Each path below is one point turned by a fixed rotation once a step. After each direction that follows a path, write how fast that rotation turns it, in degrees a step (0 if it stays still).
Each turn is a multiple of 5 degrees from 10 to 175, or 0.
Each row of a path follows its step; steps can be skipped.
Path 1:
step 0: [-27   9  12  -5   3  -9  16   6  -6   5  12 -16  -5  14   5   7  -4   4
  -5   4  13  -3  -3   8   1  -3 -13 -16 -20   2]
step 1: [ -9  13   4   7   0  -3  -6 -10   2  13  -9  10  -7  14 -10  16  -8  -2
 -12 -10   3  15 -14  17  17   8 -18 -13   0  -1]
step 2: [ -5  15   2  10 -17   6 -12  -2 -11  18   0 -12  -5 -15 -11  12 -10  -9
  -7   0 -13  -9 -12   3  -5  21   3  -6  -6  15]
step 3: [-17   9   2  13 -11 -13   9  18  -8  -2 -11  -7 -14 -14  17  15   4  -2
   3   5  -2   8 -15   0   2  -1  17 -13   7   6]
step 4: [ -8  -6   5   9 -18   2  13   0  -3   0 -22  -2 -27   2   3  -2  -2  19
 -13   7 -15  -2  -4   8   5 -10 -13  -4  -4  -8]
step 5: [-16  -6   3   7 -26  -3  10 -10   8   6 -24 -13   9   5 -15   0  -2   9
   2 -21  -9   5   5  -1   5  13   4   9   3   3]
step 6: [ -2 -18  -3  -4 -17  -6 -10 -15  -7   5  -3 -28  -5  -5  -2   4   6  10
   4  -2  14  -5  -2  -9  12   5  17 -21  -1   1]
step 8: [ 11   0  -7 -14  -8   3   0 -16  18  12 -24   0  10  -7  -3  23   6   3
   0  13  -7  11   1  18   5   0 -10  -5  -5  -4]
step 9: [  7  -5 -12  -2 -15  -5  -1  11   4  24   3   1  19 -19   7  12  10  14
   0  -3 -11 -18   4  -1   9  12   1  -4  -5  11]
step 10: [  8  -5 -17   6  -7 -15  10   0  -5  -3  10  -9  10  -4  16   5  12  10
  -7  14 -13   3 -13  -3  12  -3   3  -4  28  -8]
step 11: [  1   6   2 -10  -2  -4  15 -11 -18   6  -4 -16  12   2  12  -2   1  22
   1   9 -19   1   7   6 -10 -10 -16   9  -3 -18]
[-10   4   0   2   1  -1   5   6   6   0   4   3   8  -1   2  -3   0   2
   4  -7  -2   3  -1   2  -2   4   3   3   0   0] | 160
[-1 -1 -1 -6  7 -2  4  3  0  1  1  0 -6 -6 -5 -4  0 -5 -1  0 -5  4  5 -5
  6  6  0  0 -1 -5] | 0
[-1 -1 -7  5 -3  3 -4 -1 -4  7 -3 -2  4 -4 -4  0 -3 -6  5 -1  0  4  7  3
 -2 -2  0  6 -4  0] | 110
[ 0  6  3  1  3  1  2 -1 -8  7  4  2  2  4  4  1  1 -1  0  7 -3  0  0  5
  8  3  2  5  2  4] | 40
Path 2:
step 0: [-14  16  23   8   7 -12  -7   3   5   5   6 -11   4 -12  -8  -3  -2  -4
  16  -5   7   6   5   8 -21  -7  -4   3  16   9]
step 1: [ -1   7  19  12  -4  14  -1  17  -3  -3  -4  -4  -9   2   5  -7   8  -3
  -7  -9 -20   7  -7   7  -8 -19  14  -7  17   4]
step 2: [  7  17  23 -19  -2   5   1  10  11  -1   8  -9   1   4   9  16  15  14
 -10   1   2  -4 -12 -11   4   0   7  -5   9   2]
step 3: [  9 -16  10   8  -3  -2  -5  -3   4  16   0   3 -12   3  10   3   1  14
  -5   3   4  -6 -11 -32  -8  -1   6 -17  -5  -3]
step 4: [ -6  -6 -18  -2 -20  19 -10  -2   8   1  -6  -4  -8   9  -3   6  -1  -1
   3  -1  10  -6  -1 -18   7  19  14  -6  -7  16]
step 5: [  2  -5  -2  19   4  -5  -4 -21  -7   7   0 -11   3  -3   4  18  -9  -5
  11   1  14 -11  -8   5   1  21   7  14  -6  11]
step 6: [ -1  -9   1  22  16  10  10  -3   6  -6 -21  14  -3   4 -11  11  -6 -20
   8  -1  -2   1   5   8   6   1  14  10   1  -5]
step 8: [ -7  -5  10   4  -3   2  -8   7   3   4   2  19 -13  -9   7  -1  -1   5
   9 -12  -7 -10  -8  16 -24 -16  -7   3  11 -16]
step 9: [  3  23   1 -15 -16   5 -10  23  11  -7   2  -4 -20  13   2  11   1  -7
  10  -1  -6   4  -5   3  -7  -5  -6  -8   4 -10]
step 10: [  2  20  17  -3   2 -12  -7  -6  -6  24   7 -10 -17   2  11   5  -6   3
  11  10   2   0   4 -12  -7  -5  -3 -16   5   8]
step 11: [-15  -4  13  12  -7   7   0   6  -5   1 -13 -12  -6  16  -5  -2   2   5
   8   3 -14  -1   9 -14   2   2  15 -23   0  17]
[ 2  0  0 -6  2 -4  0  0 -4 -1  2 -2 -4 -3 -6  4 -5 -1  2 -9 -4  1  4  5
 -2 -1 -1 -7  7 -4] | 40
[-6  0  3  3 -6  2  1 -2 -3 -3 -4  4  0  5  2  1 -7 -4 -7 -4 -6  5  3 -5
 -3  1  1  1 -2 -5] | 145
[ 9  1 -4  9 -2 -6  0  4 -6  3  4 -2 -1 -5  5 -2 -2  0 -2  1  0  0  2 -3
 -3  1  2  4  4 -3] | 155
[  1  -6  -2  -1   0   4  -2  -8  -1  -1  -3  -2  -1  -4  -1  -1   1  -2
   4  -1   5   0   1   2   5   5   4   5   0 -12] | 40
[-9  8  0 -3 -1 -6  2 -1  0 -1  7 -1 -2 -5  0  5  6 -1 -3 -4  4  1  0 -4
  4  4 -1  5 -2  0] | 145
[ 2  3  6  6  1  2  7 -2 -6 -4 -8 -1  2 -3 -2  1  6  4  0 -2  3  6  4  4
  1 -1  1  1  2  5] | 65
[ 0  2  8  0  3  1 -4  5  2 -4  4  7 -5 -4 -2 -7 -4 -1 -1  3  1  5  0  7
 -1  4  0  5 -3 -1] | 45
Path 3:
step 0: [  5 -10   2 -15   6   0   1   7  12   6  -8   5   4   7  -1  -4  33   2
   0   1 -12   8   1  -9  10 -16 -17   5  -4 -14]
step 1: [-20   3   4   0   4  -1  -5   0  -8   4   1  -9  -6  -7   1   6  -4  20
 -14   2   9  10  -9 -11   5  11   8  19 -27   2]
step 3: [ 11  -8  -6 -12  -5   5   7   8   9  15  -2  12  -8  12  -2   0   6  25
   5   0  -9  -9  -2  -7 -10  19 -15  -9  -1 -15]
step 4: [ -3  11  10  -7  23  -9 -16  -4  -9  11   5  11  -3  11  10   9  -6  -7
  -8  19   6 -11   0   0  11   9   2  13 -11   5]
step 5: [ -1   5  -7  14  -9  10 -15   1   0 -16 -13   3   6  -7  15  10 -10  -1
  13 -14  -3  -7  -8  14   0  17   9 -18  -6   6]
step 6: [ -3   6  -7  -4  -1   4   2  -9  14  29  -3  -4  -3  10  -5  -3  10 -13
  -4  -6  -7 -13  12   9 -13   9  -6  -9  22  -8]
step 7: [ 15   9  19  12  -3  -9   5   7 -20   6  -6  -7  -8  14   1 -13 -10   2
 -15  20   1  -3  -4   6   8   7   0  -4  -2  16]
step 8: [-14 -17  -9   6  -5   1 -17   5  -1 -18   1  -1  17   8   1  -1  -3 -22
  -5  -1  -5  -1   0  22   8 -13   9  -9  -1  -1]
step 9: [  4  -5 -22  13  -4   1   2  -6   2  10  -7 -21  -6  -7 -24   5  -3  11
  -5  -5   9  12   5   4 -12   3 -10  -5  18   1]
step 10: [  2   2   8   0  -6 -13  16  -2  -8   7  -4  -2 -11  -1   3  -6 -15 -17
   1  17  -5   0   3 -15  18 -26  -8   5   8  -1]
step 11: [  0 -12 -12   6 -16  -1  -2  -1   3 -24  21  -8  14   8   0   1   7  12
   0  10 -12   6 -19  -8   4  -6   9  -3 -11   4]
[  1   1  -6   5   3  -6   0  -4   0  -5   9  -1  -5  -2  -4 -11  -2  -1
   1  -2   0  -1  -4   0   3  -4  -1  -3   4   0] | 20
[-10  11  -2   2  -1   4   7  -1   2   1  -1  -4  -6  -1   2   3  -2  -2
   3   1  -3   4  -1  -1  -2  -1  -1  -4  -1  -1] | 90
[-4 -5 -6  3 -5  1  1  1  3 -3 -5 -2 -1 -2 -5  0  2  3 -2  6  1  1  1 -9
  5 -7 -1  7 -3 -2] | 35
[-4 -1  3  6  1  2  6  3 -3 -3  5  1  1  2 -1  7 -2 -4 -3 -4 -2 -5 -7 -1
  7  3  3  6 -1  3] | 115
[-4 -2 -8  0  4 -1  3 -5 -2  3 -2 -2  5 11  2 -1  2  6 -1 -5 -2  1 -2  0
 -6  0 -1  5  2 -2] | 130
[ -1  -4  -2  -7   2   4  -1  -3  -2  -3  -3   0  -3   2  -2  -2   3  -8
   1   4   4   4 -12   2  -2   3  -2   0  -5   3] | 100
[-4  2  2  3  4 -8  4 -3 -4  5 -2  1  3 -1 -3 -3 -4 -1  5  4  8  2  5 -3
  0  6  0  5 -1  6] | 130
Path 4:
step 0: [-18  -4   5  15  18   2  -3 -11   1  19  -5   5  -2  -7  -1  14  -8   6
  -1  15  14  -8 -17 -11   7   4   1 -18  12  -3]
step 1: [ -7   5   9   9  10  10  -4  -1  -8  -6  -8   2   8  23   2  -8  11   1
   7 -14   9  11 -13 -15   0  10  -4  -8 -24  12]
step 2: [-15 -15  -5  15  14 -20   5  21   6  -8   4 -17   3   3   5 -17   0  -4
   6   8   5  -9  -3  -3  -6 -13 -11  11  -3   4]
step 3: [ -4  25   8  14   6  10 -14  -2  -8  -9  -9   0   5  -2  12  10  -9   1
   0  21   5  -6  18  10  -2 -10  -5  15  -5  10]
step 4: [  0   8  -8   8  14  -5 -13   9   4  18  -3  -3 -11  -8   6   8 -20   6
 -12 -13   3  -2  -9  -1  11  17   2  15 -17 -10]
step 5: [  4   0  -1  -7   3   9 -11   4  -4  15  -3   7  -8  12   6  -9  -7   4
   0  21   2  14 -33 -10  -3 -17   2  -1  -2   8]
step 6: [  3  -4  19  19   7  10  12   5   1  16   2   6  24  -1   0 -18   7   0
  11  12  -3 -14  -8  -4   1  13  -8   3 -10  -6]
step 7: [-10  -7 -15  12  16  -5  -8  -5  -1 -12 -12   5   5   4  -5  13  10  -7
   8  12  14  -9   3 -25  19  -2  -8   8   0   4]
step 8: [ -7   7  15   9  19   5   6   7   0 -15 -11 -11   3  -1   7   6 -17   1
  -2  -9  27   4  -5  -1 -12 -10  11  -3 -15  -5]
step 9: [-22  -1   5  19   8  -5 -26   3  -6  10   7 -16  -9   9  21  -9  -8   2
  -4   0 -14  -6  -4   0  -1   0   0  -5  -1  10]
step 11: [-15  11 -11   6  10   4   8  14   4  10  -2  11  -4 -21   0   3 -10  -3
   5  20   3 -10 -19  -4  -5   7 -10  18   6  -9]
[ 1  2  4 -5 -7  7  0 -3  1 -4 -2  0 -1  8  1  4  4  8 -1  5  4 -1  1 -2
 -1 -1  4  3 -5  4] | 160
[ -1  -5   5  -4  -2  -5  -3   6  -1   2  -1   3  -4   5   6  -5   0   1
   1   0  -2   5  -3   2   1   3  -1 -11  -5   1] | 90
[ 3 -3  2 -5  7 -4  3 -1  4  2 -4  2 -8 -2  2 -2  5 -6  0 -1  4  1 -1 -1
 -6 -1  4  7  0  5] | 125
[ 2 -7  2  0  2  2  3 -7  3  1 -1  5  7  2 -3  1  1 -5  2  3  0 -2 -3 -9
  3  1  7 -6 -1 -5] | 55
[ 0  5 -6 -3 -1  0 -3  1  7  5 -1  3  1 -2  0 -1 -5 -1 -7  2 -8 -3  3 -1
 -6 -3  4 -2 -6  2] | 60
